In the rows, zero is written as 128.
Each path is a new rotation, seen through one point. The rows after it are directions, each followed by how far the rotation turns it, in degrees per step (0 if it stays put).
Each turn is a multiple of 5 degrees from 10 to 175, or 0.
Each row of a path follows its step; steps can be skipped.
Path 1:
step 6: [132 133 132 133 129 121 128 134 127 120 122 127 135 139 124 128 130 139
 142 134 125 130 127 120 119 127 134 121 135 135 129 127 131 131 125 124
 138 127 126 122 131 129 131 121 127 137 125 131 128 130 137 131 130 132
 133 137 137 124 126 120 122 128 139 129 128 135 130 129 129 129 136 134
 123 132 126 142 123 131 130 127 123 130 137 132 128 127]
step 7: [127 130 132 128 119 119 122 128 123 131 129 129 122 130 127 126 132 135
 142 127 139 129 127 122 126 143 130 115 134 129 121 131 132 126 123 122
 130 133 129 134 136 124 128 122 124 133 123 127 125 137 125 126 126 135
 137 135 136 128 129 119 117 136 130 121 125 132 130 124 131 121 128 125
 121 132 128 127 121 121 126 131 127 130 121 130 127 129]
step 8: [130 127 129 126 123 119 128 134 131 128 126 125 126 133 134 126 132 132
 142 137 136 133 135 115 131 127 128 122 131 128 124 134 133 119 132 133
 129 135 130 134 136 137 129 122 130 127 131 125 125 123 128 137 122 136
 123 135 134 124 128 117 122 123 132 128 132 121 124 126 127 132 131 128
 131 135 137 129 125 126 119 129 121 126 124 131 126 113]
step 13: [143 132 125 132 129 123 127 132 125 133 136 127 134 124 133 118 119 133
 129 137 123 135 129 124 118 137 128 122 137 131 128 127 133 123 128 119
 129 126 128 132 128 127 118 130 134 134 128 121 126 135 130 124 127 132
 119 143 123 121 123 124 125 124 124 130 128 136 124 135 123 127 129 132
 126 127 118 126 128 130 131 133 124 127 132 139 132 122]
step 18: [123 129 125 132 123 123 126 141 123 134 138 132 127 134 132 122 128 136
 137 129 128 126 127 125 125 124 135 123 130 124 132 126 128 123 129 123
 133 126 128 131 137 132 131 120 126 123 128 129 121 125 132 139 130 142
 126 122 148 120 135 123 125 133 130 124 128 134 125 129 127 122 124 134
 124 136 126 134 121 126 129 131 124 133 135 135 131 126]
step 22: [130 123 135 124 129 119 126 145 122 133 133 126 123 132 124 130 131 138
 135 130 125 136 125 125 125 129 122 122 137 132 128 134 126 124 121 119
 137 134 131 133 133 130 130 111 123 129 137 124 128 135 129 123 121 131
 128 129 134 129 131 127 120 129 128 128 130 127 132 130 128 128 129 136
 124 136 130 138 115 131 128 128 132 130 134 134 130 130]
step 28: [131 132 124 128 123 126 128 130 127 136 140 126 125 133 126 124 115 132
 135 130 129 131 132 133 116 131 132 124 128 137 133 126 144 125 130 126
 128 127 135 128 136 130 134 137 130 132 134 130 120 132 130 126 122 139
 125 128 131 121 123 118 132 129 131 128 125 128 126 129 124 125 131 129
 128 131 125 119 116 131 125 134 126 132 137 137 129 116]
Speeds:
[128 127 131 127 129 129 129 128 127 127 125 128 129 128 127 128 128 128
 130 127 129 128 130 127 128 128 127 127 130 127 127 127 129 128 126 128
 128 127 128 128 126 130 127 127 129 127 129 128 129 128 126 128 127 127
 129 129 127 130 128 125 129 130 127 130 130 127 129 126 129 126 127 129
 130 128 129 130 126 126 129 130 128 127 127 127 129 126] | 25
[127 129 128 129 129 128 126 130 127 127 128 128 127 128 127 127 128 129
 129 130 125 127 130 127 128 127 129 128 130 128 130 127 126 130 126 128
 127 128 127 128 127 126 129 127 128 127 126 128 128 130 131 129 128 128
 128 127 128 128 127 129 127 128 125 129 129 130 128 127 128 128 127 128
 128 128 129 130 128 130 128 129 127 128 128 128 129 132] | 90
